| -245 |  163 | -837 | -312 | result: -312
| -363 |  478 | -298 |  667 | -624 | result: -624
|   3 |  45 | 329 | 753 | 812 | result: 812
|  166 |  610 | -135 |  235 | result: 235
| 673 | 127 | -99 |  43 | 257 | result: 257
|   19 |  -21 |  191 | -721 | result: -721
|  419 |  252 | -259 | -831 |  135 | -555 |  354 | result: 354
| -263 |   58 |  -63 | -668 |  479 |  177 | result: 177
|  556 |  140 | -169 | -103 | -838 | -468 | result: -468
|  630 | -173 | -583 |  267 |  592 | -330 | -508 | result: -508
---
[-525  -84  503  116 -775] ans = -775
[ 793 -277   77  262  379  868] ans = 868
[-258 -201 -706  -47] ans = -47
[ 140 -468 -684 -653] ans = -653
[-213  -38 -711  136  -53] ans = -53
[ 141  515  -11  630 -411] ans = -411
[ 557 -490 -615  172 -161 -375  497] ans = 497
[ 592  682  264 -366 -233 -518] ans = -518
[-727  818  279  -25 -324 -223] ans = -223
---
| -608 | -245 | -191 |  201 | -148 |  680 |  854 | ⇒ 854, 680

|   76 |   63 |  -11 | -211 | -860 |  479 |
|  240 | -150 | -122 |   16 |  712 | -686 |
⇒ 712, 479

| -713 |  -82 |   45 | -168 |
| -495 |  -86 |  341 |  -73 |
⇒ 341, 45

|   75 |   33 | -184 | -329 |
|  156 |  -54 |   30 | -651 |
|   73 |   17 | -167 | -368 |
⇒ 156, 75

| -632 |   33 | -364 | -354 | -247 | ⇒ 33, -247

| -199 |  169 | -139 | -593 |
|  163 | -161 |  516 |  234 |
|  255 | -222 |  821 |  805 |
⇒ 821, 805

|   58 | -653 | -779 |  574 | -109 |   -9 | ⇒ 574, 58
---
| -520 | -306 |   99 | -833 | -306 | -276 |  642 |
|  -68 |   28 | -127 | -332 |   28 |  -65 |   63 |
| -288 | -229 |  145 | -279 | -229 | -131 |  255 |
out -276

|  -39 | -182 | -741 |   19 |
|  260 | -207 | -524 |  -82 |
|  -65 |  193 | -774 |  104 |
out -741

|  221 |  614 |  -29 |   84 | -236 |
|    0 | -144 | -198 |    0 |    3 |
| -250 | -291 |  443 |  182 | -196 |
out 84

| -127 | -403 | -366 |  -51 |  676 |  527 | -489 |
| -119 |   40 |   73 | -159 |  429 |   10 |   35 |
| -585 |    5 |  188 |    9 |  229 | -209 | -107 |
out 527

|   33 | -430 |  177 |  523 | -188 |
|    3 |  433 | -803 |  -24 | -235 |
|   21 |  218 | -426 |  125 | -162 |
out 523

| -271 | -518 | -112 | -358 | -504 | -181 | -673 |
| -595 | -248 | -506 |  444 | -294 | -198 |  -10 |
| -303 | -109 |   74 |   49 | -358 |  402 |  180 |
out -181

| 277 |  81 | 603 | 199 |  -1 | 214 |
|  60 |   5 | 313 | 264 | 322 | 131 |
|  44 |   2 | 156 | 157 | 161 | 630 |
out -1

| -610 |   27 |  514 |  400 | -506 |  202 |  502 |
| -125 | -456 |  292 |  461 |  147 |   20 | -294 |
|  235 | -151 | -397 |    9 |   -6 | -629 | -290 |
out 202

|   35 | -305 | -269 | -155 |
|  -29 | -318 | -339 |  -41 |
|  351 |  -39 | -304 | -749 |
out -269
---
[[  6.1  10.4  -9.9 -13.6  -8.5  -1.6 -13.2]
 [  9.8  13.6   0.4 -21.0 -13.4  -3.5 -17.3]] => -13.2

[[ 118.08   95.40  107.72 -183.82]
 [  49.28  116.10 -167.15   -4.13]] => -183.82

[[ -34.088  -99.109  161.758 -127.992]
 [ -22.842   25.444  117.367   43.790]] => -127.992

[[ 172.2  144.3 -107.3   99.4]
 [  86.8   -8.6   50.5   83.6]] => 99.4

[[-0.4  0.5  1.5 -0.7 -0.4 -0.2  0.0]
 [-2.2  0.5  0.0 -2.3  0.5 -0.4  1.3]] => 0.0

[[  70.407  -45.924  215.898 -164.069  -96.322   75.996  -42.534]
 [ 102.022   15.708 -103.897   64.198  -30.898  194.670   81.657]] => -42.534
---
|  353 |  834 | -358 |  288 | -191 | -682 |  -19 | Answer: 834
| -584 |  128 |  323 |  365 | -510 | -185 |  634 | Answer: 128
| 852 |  45 | -19 | 500 | Answer: 45
|  748 |  230 |    4 |  -13 | -191 |   15 | Answer: 230
| 389 | -91 | 423 | 328 | -59 | 628 | Answer: -91
|  166 |   64 | -365 | -750 | -490 | -147 |  -50 | Answer: 64
|  -75 | -317 |  177 | -736 | -316 | Answer: -317
|  29 | -36 | -11 | 808 | Answer: -36
| -387 | -490 |  183 |   81 | -765 |    3 | Answer: -490
|  226 |   80 | -408 | -728 | -256 |  -20 | Answer: 80
